[ 57.2  51.5 -25.8   8.2] -> sito
[-16.0 -25.9 -25.0 -15.9] -> gev
[-16.0 -25.9 -10.6 -24.2] -> nolas
[ 63.7  35.0 -21.0 -33.3] -> kileg
[-22.7 -32.0  13.4  14.0] -> Leb
[ 30.3  11.1 -15.9  85.4] -> Tet
[ 41.1  13.3   5.2 -80.6] -> dovum
[ -8.1 -30.0  68.2  11.5] -> kolif
where: [85.4] : Tet, 3
where: [-33.3] : kileg, 3
where: [-8.1] : kolif, 0
where: [63.7] : kileg, 0
where: [-25.8] : sito, 2
where: [13.3] : dovum, 1

[-69.3  50.8 -40.4  29.9  68.3  74.1  69.5 -51.6 -16.5 -20.0] : Tet
[-46.1 -49.6  45.7  19.3  19.2 -20.2 -71.5  28.3  69.3  72.2] : gev
[-21.4  35.9 -47.1  38.6 -31.2  32.2  -9.3 -33.8 -77.1  70.4] : kipak
[-46.1  28.4  45.7  19.3  19.2  49.2 -71.5  28.3  69.3  72.2] : kolif
where: [-77.1] : kipak, 8
where: [69.5] : Tet, 6

[ 46.5  74.1 -34.4  33.1   4.2  17.6  17.8] : kolif
[ 59.2  34.0 -21.2  17.7 -93.1  45.4 -34.3] : nolas
[ 94.7  37.7  -7.8 -40.1 -84.4  45.3 -43.1] : Leb
[-21.8  33.2  28.0  50.3 -36.3  -1.5  61.7] : pom
[-63.1   8.8 -55.8  70.9 -26.0  33.1  10.2] : sito
[ 21.9  -5.4 -69.2  31.4  40.9  -3.6  28.1] : gev
[-64.0  44.4 -30.1  68.4 -36.7  45.1  -8.2] : kipak
[-12.7  13.9   5.5 -20.3 -21.0 -64.9 -26.4] : Numom
[  1.2  14.0 -30.9   9.0  12.5 -17.0  16.5] : fom
[ 68.3  44.1  17.7 -40.4 -91.5  33.4 -85.0] : kileg
[ 90.2  41.2  16.4 -11.4 -63.9  37.8 -66.9] : dovum
where: [-34.3] : nolas, 6
where: [16.4] : dovum, 2
where: [90.2] : dovum, 0
where: [-64.0] : kipak, 0
where: [68.4] : kipak, 3
where: [17.8] : kolif, 6
where: [37.8] : dovum, 5

[-50.2 -60.2  22.6 -62.0 -18.4 -60.7 -26.9  -9.7 -31.1 -38.9 -75.2 -34.2
 -56.4  31.0 -34.2 -14.9] : kileg
[-50.2 -60.2 -31.8 -62.0 -18.4 -60.7 -26.9  -9.7 -31.1 -38.9 -75.2 -34.2
 -68.6 -31.7 -21.0 -18.0] : dovum
[-50.2 -60.2  22.6 -62.0 -18.4 -60.7 -26.9  -9.7 -31.1 -38.9 -75.2  -0.1
   3.7 -52.5   5.0  -8.2] : nolas
where: [-31.7] : dovum, 13
find: [-50.2 -60.2  22.6 -62.0 -18.4 -60.7 -26.9  -9.7 -31.1 -38.9 -75.2 -34.2
 -56.4  31.0 -34.2 -14.9] : kileg

